[[122 128 130 125 132]
 [120 125 133 129 120]
 [121 128 130 127 132]
 [125 127 128 129 131]
 [128 126 126 135 132]
 [121 128 129 127 132]
 [129 135 132 113 142]
 [117 126 133 129 121]
 [120 126 134 125 131]
 [121 135 131 115 147]
 [114 130 133 119 128]
 [114 137 129 115 151]
 [124 133 134 116 144]
 [120 136 129 114 149]]
Indices start at 1.
The entry just left of the smallest entry: 132
Report the entry directly above the largest entry.
128
The top-right entry: 132
Report the entry directly above 142.
132
The entry just left of 147 is 115
Report the entry at row 3, column 1.
121
The entry in row 1 and column 3 is 130
The entry at row 1, column 1 -> 122
The bottom-left entry: 120
Report the top entry of the column that holds the smallest entry.
125
Report the entry directly above the smallest entry.
127
The entry at row 2, column 3: 133
Report the entry just left of the largest entry.
115
Report the entry directly below 113.
129
Report the entry at row 2, column 1.
120
The minimum: 113
Report the bottom entry of the column that holds the smallest entry.
114
Report the entry in row 3 and column 3.
130
Report the entry at row 2, column 2.
125
The entry just right of 113: 142
The entry in the bottom-right corner -> 149
